In the rows, zero is written as 128.
Each named turn below is shown by a few rows before and after it. Which turns, in which order, take the first row of each later pair to the second? The first pair is answered.
turn T:
[142 101 132 128 144 126 134 96]  ->  [133 97 143 119 129 145 114 102]
[122 140 147 119 114 135 129 119]  ->  [135 140 132 123 116 119 145 112]
[118 114 141 132 129 108 141 106]  ->  [116 115 154 123 111 130 123 111]
turn D:
[111 154 128 128 117 148 141 174]  ->  [110 133 113 139 152 135 154 169]
[134 150 135 126 97 134 127 117]  ->  [118 150 134 126 109 122 161 132]
[141 136 115 133 147 116 134 118]  ->  [147 140 122 130 135 124 121 107]
[149 137 111 115 96 144 110 113]  ->  [125 156 129 107 86 137 142 134]
turn J:
[110 85 112 156 171 118 112 131]  ->  [109 89 106 154 164 141 90 137]
[136 151 131 119 118 108 130 118]  ->  [121 145 131 121 126 107 141 125]
[113 152 129 129 139 120 129 122]  ->  [113 151 127 133 139 124 128 124]
[132 138 106 129 145 158 111 159]  ->  [152 144 100 126 129 149 106 138]
Pairs:
(2 to 3 turns a pair)
[138 129 114 146 127 173 94 152]  ->  [157 153 118 137 104 166 97 134]  D J
[147 152 123 127 108 107 141 86]  ->  [144 150 131 127 95 129 121 89]  T T T
[90 113 136 146 136 124 150 155]  ->  [153 142 118 131 94 141 103 110]  J J J
[117 156 137 115 100 144 126 138]  ->  [138 113 96 138 151 121 122 123]  D D D
[108 120 122 119 115 165 87 148]  ->  [87 118 119 130 135 141 124 173]  D D
[157 137 80 119 127 151 85 127]  ->  [121 108 91 134 175 97 155 135]  J J J
[98 146 137 147 120 144 152 172]  ->  [140 136 92 161 158 112 159 151]  T T D
[150 119 89 167 168 105 158 139]  ->  [143 133 115 154 115 182 81 158]  J T J
[88 147 136 121 100 178 124 196]  ->  [154 99 59 152 179 101 144 136]  T T D
[121 90 143 141 164 76 169 94]  ->  [81 112 200 121 100 145 120 134]  T J D
[85 129 143 119 134 156 108 166]  ->  [155 134 79 132 162 103 122 118]  T T D
[97 105 174 127 125 145 122 138]  ->  [132 124 162 119 101 151 97 107]  J J
[115 110 131 131 123 167 83 158]  ->  [178 131 87 136 136 116 117 100]  J T
[151 131 93 143 132 103 153 124]  ->  [158 137 112 136 112 92 147 105]  D D J
[127 157 125 134 115 118 164 146]  ->  [171 142 107 137 112 132 113 110]  D D D
[129 106 103 138 164 85 153 105]  ->  [152 141 130 114 96 137 91 82]  D D
[111 133 159 129 118 138 127 130]  ->  [134 106 136 143 143 128 111 120]  D D D
[160 127 125 119 115 98 146 87]  ->  [131 134 150 109 90 162 100 121]  T J T
[144 108 121 128 140 113 125 122]  ->  [148 132 125 126 122 108 139 116]  D D T
